In the rows, 128 means zero.
name the system of each run:
path 1, dama (10 x 22):
[[125 131 162 176 103 102 142 117  95 130 152 140 141 103 138  93 158 145
  110 115  99 136]
 [101  97 116 128 183 138 171 121 136 104 113 103 105 112 142 101 129 156
  142 146 141 137]
 [126 109 122  76 108 145 111 115 134 134 109 156 136 152 147 141 101 126
  170 128 167 115]
 [153 147 157 152  91 107 106 118 130 154 175 155 150 137 125 107 126 137
  101 117 130 112]
 [115 118 113 147 179 108 142 137 144 113 138 116 108 108  95 110 135 153
   86 156 122 138]
 [ 97 115 106  68 129 143 117 119 138 119  88 126 112 134 112 164 133 133
  152 133 126 149]
 [144 166 165 125  81 146 114 108 136 156 144 114 143 152 139 135 139 118
  137  99 117 121]
 [149 153 134 184 168 126 139 155 150 120 154 108 130 127 123 118 117 117
  100 147 133 114]
 [102 112  96 117 144 121 125 168 116  94  97 158 116 112 107 161 116 104
  136 146 124 140]
 [109 136 147 114  72 140 131 111  92 138 121 141 125 123 140 125 149 118
  146  90  98 146]]
path 2, ris (10 x 22):
[[ 92 124  80 129  67 122 181 118 126 145 139 153 143  96 150  88 137 151
  142 103  93 154]
 [169  92  73 161 120 123 164 132 133 139 167 139 171 146 132  78 124 122
  108 121 102  93]
 [158 112  95 142  95 126  86 128 141 150 114 149 174 165 131 141 114  71
   89  87 125 128]
 [101 115 117 127  77  91 120 139 135 124 103 116 160 100 126 162 178 111
  103  85  95 124]
 [140  91 130 142 149 116 147 140 150  94 129  89 164 132 115 146 188 126
  116 136  94  76]
 [146 125 163 137 157 152  90 137 156  98 103 123 154 171 128 177 140  95
  143 145 143 104]
 [ 87 159 184 139 124 125 110 155 129  87  99 147 123 103 136 178 146 125
  158 140 142 137]
 [ 96 118 162 147 175 129 157 164 110  78 135 137  88  97 115 120 137 142
  143 161 134 119]
 [127 109 146 114 179 172 137 140 108 110 129 146  73 152 122 107  85 109
  148 133 169 121]
 [108 143 151  98 101 141 135 130 100 150 136 146  74 113 155 106  81 122
  152  93 179 133]]
path 3, giguk (10 x 22):
[[100 104  63 100  87 110 169 130 150 147 172 166 126 110  79  87 139 166
   95 115  81 134]
 [106  68  58 101 150 178 154 110 155 134  98 116 119 163 116 100 120 100
  101  87 113 158]
 [136 150  81 120  77 145 112 109 145 164  86 114 171 149 172 150 112  91
  142  91 127 164]
 [146 153 105 164  66 114 148 153 158 136 159 127 191 126 137 132 156 110
  122 110  79  90]
 [129  81 122 168 160 138 137 164 132  83 118 126 147 142 102 139 166  74
   95 109  92 100]
 [110 110 152 120 131 142 107 141  86  89  64 133 126 126 151 176 139  78
  165 114 131 134]
 [126 156 175 137  94 133 152 144 118 113 140 135 139 115 178 135 130 134
  200 137 146  88]
 [159 131 165 177 169 129 135 157 142 108 171 144 128 138 132 104 108 129
  121 156 160  82]
 [137 115 157 130 159 101  77 143  85 118 125 161  94 121 103 141 100 109
   96 137 167 134]
 [ 96 128 157  72  96 104 126 124  90 141 138 136  75  89 124 125 125 152
  142 109 155 119]]
path 4, ris (10 x 22):
[[144 104 147 136 156 149 105 135 113 132  85  95 112 146 179 140  94  59
  122  76 197 119]
 [109 133 126  75  84  67 120 161 100 132 115 111 105  65 145 170 120 130
  148 109 167  88]
 [160 106 171 110 148  76 111 118  94 133 174 100 106 112  93 118 158 165
   92 142 130  71]
 [146 127 153 109 185 140  79  80 164 149 107  70 111 162 119 139 125 138
   86 128 167 147]
 [ 94 180 121  69 112 125 113 115 181 139 102 100 119 114 131 176 130 173
  167 158 142 154]
 [128 176 160 139 129 128 148 123 140 118 175 144 131 125 101 118 149 193
  156 199  90 126]
 [135 154 140 185 183 178 126 112 139 116 131 158 121 166 118  95 100 129
  118 169 122 191]
 [ 81 146  81 121 120 171 156 138 120 121  95 171 106 123 141 120  84 108
  164 127 121 200]
 [118 111 101 129  84 139 197 145  72 128 163 171 116 110 143  71 114 130
  168 111  94 120]
 [173  90 107 171 122 130 145 124  88 156 160 143 139 143 158  60  92  94
   97  82 143 105]]
path 5, Fev (10 x 22):
[[ 98 122 119 123 122  90 131 159 121 140 139 116  83  77 104 117 122 110
   63  75 151 127]
 [128 122 137  77 132 122 105 129  98 147 127  81  72 125  76 149 146 103
   78  91 110 125]
 [151 156 136  71 124 130  95 101 136 160 106  46 114 145 126 176 138 121
  130 120 135 116]
 [156 184 149 133 127  91 101 138 147 132 117  67 155 108 156 184 139 139
  148 162 144  96]
 [164 173 187 179 125 102 109 158  99 103 151 134 158 119 131 163 149 120
  148 173 106  87]
 [141 151 195 152  98 164 135 122  81 104 152 175 146 155 136 120 150 123
  189 149  81 116]
 [103 136 135 129 119 183 181 110 109 108 127 173 129 141 165  92 116 157
  223 163 113 154]
 [111 117  74 158 162 147 185 138 119 116 129 176 115 113 164  66  61 147
  163 165 157 162]
 [126  88  71 161 137 110 146 128  89 151 148 182 106 108 135  48  68 123
   75 101 156 167]
 [110  72  76  94 105  96 121  89  97 175 128 135 100 110  95  79 129 139
   46  65 116 172]]
path 6, rema (10 x 22):
[[160  88  90  97 126 123  92 118 191 147 135 169 173 173 145 125  77 134
  132 134 201  89]
 [158 166 151 102  70  92  58 115 156 178 168 140 146 148  85 156 136 128
   71 106 124 111]
 [103 127 131 117 162 106 126 111 185 132 133  54 110 111  74 134 186 158
   51 112 100 136]
 [108 135 101  95 191 175 138 137 210  93  89  84 129 157 109 177 135 130
  162 177 126 133]
 [139 221 162 157 103 162 125 181 146 104 145 146 141 142 122 181 121  97
  180 169  98 113]
 [112 176 150 207 147 105 162 193  82 101 159 139  90  70 106 113 125 112
   96 142  94 147]
 [ 97  97  95 119 193 148 160 143  57 104  96 150  53 103 121  99  79 123
  143 153 140 184]
 [131 132 156  76  92 176 150  99  49 148 128 152  83 146 176  95  88 127
  217 115 151 129]
 [164 116 153 155  78 102 164 111  88 173 177 108 140 107 202  55 118 138
  134  72 161  70]
 [179  60  51 135 141  61 103 101 124 176 119 105 168 124 158  95  92 131
   61  99 177 112]]
path 7, dama (10 x 22):
[[168 156 112 132 160 140 154 100 114 134  96  20 145 138 164 146 151 135
  167 162  88 127]
 [182 142 112 165 147 140 102 134 129 107  90 125 196 166 170 173 111  93
  179 180 129 114]
 [130 139 131 211  95 105 118 155 115  95 124 202 203 121 148 140 144 113
  145 153  88 142]
 [ 70  98 131 183 133 152 196 135 116  81 125 168 138 102 139  81 169 143
  149 129  75 161]
 [ 83  73 124 110 138 204 189 111 140 108 111 152 108 156 168  74 113 120
  181  92 152 141]
 [142  94 124 118  91 150 133 124 150 162 167 183 130 161 163  71  72 109
  126  71 198  92]
 [144  79 100 128 124  73 124 146 126 157 192 168 117 108  87  74  99 142
   48 103 160  87]
 [107  60  96  52 152  76 106 104 115 143 121 108  88 103  63 123 153 171
   62 119 127 130]
 [128 125 143  36 117 112  81  60 158 165  99  43 120 141 116 170 175 165
  116 110 134 125]
 [186 195 174 128 136 112  79 116 195 146 139  43 166 156 130 188 156 142
  122 159 140  80]]
path 8, lata (10 x 22):
[[152 144 121  97 134 119 142 144 107 156 182 125  79 121 106 100  80 144
  123 143 155  94]
 [154 136 102  86 111 112 108 114  83 178 134 122  92 124 134 116  76 123
  120 113 158 138]
 [120 144  70  95  98 104 145 106 100 166 114 104 115  96 147 115 108 151
  137 124 119 165]
 [158 142  64 108 115 115 149 102 123 159 131  85 151 128 131 121 133 157
  140 158  84 136]
 [171 152 100 135 122 125  99  88 135 150 104  98 182 158 150 152 133 133
  140 156 106 147]
 [124 155 120 174 133 125 109 110 142 115  85 134 179 131 156 153 139 135
  142 164 106 183]
 [122 131 130 188 163 147 135 134 138  84 113 156 158 142 119 130 146 130
  137 177  86 160]
 [134 114 164 177 159 186 129 134 130  90 129 175 139 178 124 113 128  93
  142 141 116 134]
 [108 112 165 174 124 170 144 152 130 104 143 190 128 144 150  94 110  93
  142  97 153 122]
 [109  82 128 153 112 123 165 170 119 114 166 181 116 107 128  82 115 102
  110  83 147  89]]
path 9, Vif (10 x 22):
[[118 156 139 138 132 132 115 144 182 127 151 121 120 136  71 143 150 118
   72 122 102 132]
 [102 133 144 130 163 175 110 123 155 118 100 120  99 154 108 142 128  96
  104 111 129 173]
 [ 85 169 127 133 130 167 154 144 141 112 101 128 102 112 142 142 117 117
  159 129 120 175]
 [129 167 133 162 146 163 166 160 133 105 149 136 120 134 121 121 117 121
  159 164 100 127]
 [153 119 131 148 170 155 133 137  95 111 133 156 114 152 131 107  90 114
  149 164 140 127]
 [137 114 101 108 126 122 141 128  66 134 124 154 104 114 145 104  87 131
  160 141 143 134]
 [162 124  94 100 102 111 158 129  90 153 162 115 123 122 131 100 115 142
  145 131 115  92]
 [183 114 102 115 128 107 115 103 127 165 148  94 150 146 136 112 114 134
  106 124 143  93]
 [148 125  99 122 109  85  82  98 131 166 108 110 159 124 140 143 126 135
   92 115 142 144]
 [119 135 118 128  91 100 104 104 138 143 109 109 161 119 114 151 175 135
   95 110  79 155]]
path 10, Vif (10 x 22):
[[109 191 160 114 137 146 116 138 159 138 140 112  85 122 117 146 108 135
  129 139 152 146]
 [120 188 141 139 154 143 129 136 138 134 147 124  88 121  99 125 106 137
  112 157 125 163]
 [125 151 114 117 166 160 133 120 121 129 126 126  93 142  98 122 105 134
  130 162 110 170]
 [130 152 106 112 132 168 147 111 117 142 125 133 109 150 131 111  98 134
  160 150 112 162]
 [146 149  99 146 126 146 161 114 121 145 144 132 139 140 150  90 100 142
  154 154 113 146]
 [161 113  82 147 139 122 137 115 115 137 133 143 155 140 138  99 107 140
  134 157 116 134]
 [150  95  87 123 110 115 120 108  99 141 120 154 159 144 134 113 120 127
  132 130 116 133]
 [140  96 106 124  92 114 139 107 110 143 126 125 159 130 147 108 145 128
  129  99 109 117]
 [139  98 116 138 115 106 133 116 146 130 123 109 170 126 150 125 153 130
  117 108 126 101]
 [128 107 132 141 113 102 102 130 148 117 112 139 170 128 137 152 149 120
  112 113 138 112]]
path 11, giguk (10 x 22):
[[138 174 212  96 126 180  65 109 133 154 138 130  76 180 108 147 100  93
  116  98 169 141]
 [ 98 228 179 148  99 108 134 151 148 154 163  97  78  69 129 130 124 143
   98 110 142 152]
 [135 161 102 100 183 124 160 169 148 127 158  58  69 106  66 140 123 143
  103 170 112 105]
 [156 151 146  88 158 172 104  83  76 149 114  83  79 170  91 135 129 119
  125 144  87 169]
 [119 189 143 155 103 121 148  81  90 158 127  87 118  92 162 101 144 166
  139 131  90 195]
 [148 135  55 151 165 100 178 133 131 129 142  92 144 101 125 102 126 169
  127 189  93 131]
 [171  82  82 114 151 134 105  88  74 130 109 146 150 174  99 118 126 124
  127 164  83 149]
 [109 101 122 144  79 116 132  82  77 140 104 163 156 116 167  95 145 140
  139  98 106 178]
 [112  88  62 146 121 104 181 137 159 122 126 132 172  99 172  99 122 149
  141 129 140 108]
 [169  72  84 117 135 132  99 126 148 125 117 156 179 182 121 137 111 101
  124 132 139  91]]
path 12, Fev (10 x 22):
[[174 129 136 145 176 156 125 162 111  90 110 106 143 164 135 170 122  83
  167 173 122  87]
 [147 134 174 160  89 141 120 135 101 121 131 170 163 141 196 124 109 101
  183 112 163  96]
 [ 72 115 159 144 112 113 160 138  84  86 118 182 116  80 155 111 146 156
  177 138 126 148]
 [118  75 119 115 192 159 158 124  79 102 127 161  79 139 108  82 101 136
  144 159 132 145]
 [140 101  96  98 133 140 119  89 123 173 134 152 103 152 151  73  59 140
  119 106 191 148]
 [ 98 127  96 117 117  63 115 105 144 166 125 119 114  71 131 105 117 176
   68 107 163 171]
 [149 115 107 117 163  79  98 122 129 143 142  87 109 116  57 134 157 145
   37 136  97 130]
 [184 149 138  86 109 133  72  92 162 171 143  78 151 184  88 165 153 115
   90 113 102  99]
 [130 196 150 124  83 118 103 119 203 133 114  80 188 133 143 194 174 144
  154 143 107 117]
 [136 175 163 196 145 133 150 184 162  68 133 117 173 122 130 176 166 117
  167 187  87  88]]
path 13, lato (10 x 22):
[[173 174 142 212 158 154 136 132  84 136 137 134 127 140 172  94  71  97
  137 152 144 156]
 [142 128  48 180 137  83 146 152  89 125  97 133 158  81 176 122  86 122
  136 158 131 154]
 [161  80  55 128 126  89 159 113  61 144 128 103 146 110 118  93 146 138
  109 135  66 126]
 [162  91 109 126 152 128 125  57 116 171 117  54 133 152 145  85 146 134
   78  92 120 145]
 [128 113  92  99 126 109 115  85 213 161  99  61 167 133 165 140 141 157
  111 108 170 122]
 [124 117 121  87 103 107 107 120 214 119 126 106 183 148  96 178 194 159
  122 140  99  86]
 [100 109 201 118 142 173  92 114 180  85 114 142 140 182  77 170 196 117
  123 126  98 123]
 [ 62 122 194 121 136 201 134 140 171  74 101 181 113 157 142 146 138 110
  187 119 159 141]
 [ 94 144 171 150  81 161 172 182 127  88 166 222 127 122 154 111 108 119
  206 132 140  93]
 [138 141 170 212 100 115 142 184  53 110 183 218 121 103 133  86 100  93
  121 119 122 114]]
path 14, lata (10 x 22):
[[134 122  71  76 138 113 129 115 135 132  99  82 134 128  96 166 154 150
  136 166  78 134]
 [153 178 155 112 117 148 102  83 141 141 113  88 156 161 135 164 161 148
  162 163  92 143]
 [133 185 163 195 163 127 114 114 162 114 111 114 161 125 169 143 125 154
  147 182 148 165]
 [129 138 120 180 185 135 116 161 136  82 120 190 137 136 108 136  96 125
  131 199 133 159]
 [120 117 160 151 141 185 128 137  80 100 140 212 101 168  96 102 108  94
  140 135 103 157]
 [110 105 156 158 121 190 184 128 104 128 162 163  93 142 160  46 102 104
  145  73 144 128]
 [135  79  81 131  98 124 180 165 139 144 172 156 131 120 157  68  86 104
  120  72 169  66]
 [147  68  70  85  55  66 117 144  98 162 143 145 151 108 123 122 127 102
   88  57 128  75]
 [116  82  97  77  77  72 120  90 102 158  90  54 140  92 130 146 195 134
   88  59  90 125]
 [114 125  99  79 133 103 136  95 191 131  86   7 159 114 130 179 205 164
  130 130  97 111]]
path 15, rema (10 x 22):
[[169 136 107 175 108  73 134 104  85 149 121  88 180  98 174 116 148 144
  122 136 102 130]
 [147  95  90 162 156 107 101  81 110 128  81 118 177 138 146 126 147 138
  106 152 104 180]
 [106 128 128 132 101 149 105  80 144 123  85 154 173 156 140 142 160 137
  148 130  90 187]
 [ 96 133 142 166  96 145 159 124 165 110 145 167 172 133 128 109 175 146
  142 128  78 139]
 [108 100 114 174 150 148 153 159 159  93 146 194 145 141 107  97 122 119
  112 138 117 134]
 [102 118 128 115 119 158 118 157 121 116 139 211  95 146  90 118  94  94
  121 110 136 150]
 [ 97 114 154  85  94 148 156 142 106 138 167 154  70 119 103  98 126 122
  130  81 131 106]
 [135  80 126  95 143 132 165 139 128 136 157 104  95 126 135  94 113 124
  128  93 172  60]
 [172 108 112  92 125 106  97 137 131 155 128 108 130 141 142 146  89 103
  119 106 190  69]
 [162 145 133  91  98  72  77 118 120 163 128  78 138 117 117 172 146 127
   92 109 134  98]]
path 16, lato (10 x 22):
[[166 166 125 107 164 144 125 116  78 152 150  77  66 141  69 121 120 124
   99 156  82 149]
 [153 178 105 114 180 162 115 101 147 156  97  66 102 152 147 139  78 126
  139 158 158 170]
 [149 178  76 115 124 122 138 131 170 129 112  97 173 130 145 168 120 157
  182 197 111 128]
 [159 138 130 168 155 141 130 120 134  98 130 119 175 164 101 144 175 137
  140 191  53 129]
 [119  91 137 173 185 181 132 103 131  87  80 140 151 169 147 116 140 111
  146 144 118 174]
 [100  96 100 143 108 157 181 116 135 108 106 167 164 132 189  92 124 137
  193 124 131 137]
 [140 108 128 187  84 117 172 134 120 128 176 162 177 123 152  71 148 132
  126 103 100  94]
 [132  80 127 191 131  98 118 132 116 130 131 148 146 117 134  92 132  94
   52  71 140 132]
 [ 95  70  77  91 102  92 126 131 115 144  94 125 117  96 133 123 125 107
   87  58 147 136]
 [125 114 123  56  78 113 141 112 127 169 153  75 100 115 110 121 155 136
  105  65 119  89]]

runs to name:
path 17 (2 x 22):
[[ 89 128 119 137 119 122 135 126 162 107 112 163 157 112 145 133 138 163
  158 155 129 152]
 [130 137 139 148 125 133 129 133 132 112 159 188 140 141 112 111 123 152
  143 165 116 131]]

rema
path 18 (2 x 22):
[[113 138 189 135 165 173 142 162 147  93 145 123  85 143 103 135 135 103
  135 126 137 101]
 [119 158 172 106 116 174 148 148 128 132 154 134  81 139 143 118  96 108
  167 104 163 101]]

Fev
path 19 (2 x 22):
[[173 182 175 161 182 131  83 148  60  93 103 127 116 134 122 182 110 106
  166 213 118 144]
 [ 87 196 197 180 128 120 133 129  61 115 104 122  83  67 167 130 129 136
  148 133 129 202]]

rema
path 20 (2 x 22):
[[158  39 118 137 155 136 133 112 115 123 120 120 149 160 152  93 128  98
  111  88 156  85]
 [ 99  77 120  74  77  88 101 124 141 135 116 169 145 114 134 141 132 140
  128  91 168 104]]

Fev
path 21 (2 x 22):
[[158 159 143 157 152 166 134  91 182 164 165 110 133 172 142  77 100 147
  106 131 152 139]
 [121 158  76 159 115 106 105 144 202 130 110 151 183 126 140 156 103 132
  113 150 145 153]]

lato
path 22 (2 x 22):
[[118 108  97 206 110 144 190 142 114  99 128 160 179 122 163  88 150 111
  147 124  70 144]
 [111  55  62 130 114 156 184 149 103 102 125 189 146 143 124  88 125 101
  152 111  88 122]]

Fev
path 23 (2 x 22):
[[161 105 103 177 152 120 124  98 108 140 119 134 160 142 160  88 107 127
  109 133 135 153]
 [122  96  65 105 105 107 110 124 123 135  88 156 157 127 138 141 111 119
  127 121 134 149]]

ris
path 24 (2 x 22):
[[140 148 115 174 141 120 128 113 162 128 113  93 175 129 156 135 145 138
  122 146 114 144]
 [126 122 102 140 135 136 145 157 157  91 116 138 166 136 130 154 142 121
  160 160 106 108]]

dama
path 25 (2 x 22):
[[171 131 112 143 117 126 139 142 140 150 168 150 148 142 158  91  77 127
  140 134 170  87]
 [161 105  83 145 126  73 109 138  95 153 143 147 135 109 126 109  90 119
   77 125 149 125]]

Vif
path 26 (2 x 22):
[[159  69  77 183 175 151 160 111 155 115 125 148 186 167 173  71 102 128
  138 148 147 119]
 [106  68  87 145  78  94 136 141 150 130 147 217 171 115 140  82 110 133
  106  89 155 114]]

Fev
path 27 (2 x 22):
[[154 132  60  89 161 176 180 106 181 139 116  54 142 167 143 123 119 149
  180 170 109 113]
 [161 163  61 172 109  88 122 179 172 138 131 149 189 113 172 146  64 105
  132 151 171 106]]

Fev
path 28 (2 x 22):
[[ 99  65 172 125  88 101 135 106  36 105 127 200 133 104 145  91 162 155
  163 111 115 125]
 [109  98 183 157 133 107 155 104  87 144 171 143  85  89 157  41 123 167
  100  86 173 126]]

lato
path 29 (2 x 22):
[[107 135 102 126 173 165 153 119 114 137 121 129  71 127 127  87  78 128
  122 134 148 184]
 [156 165  71 100 105 122 127 118 100 177 132 128 111 124 142 115  64 129
  137 137 141 155]]

giguk
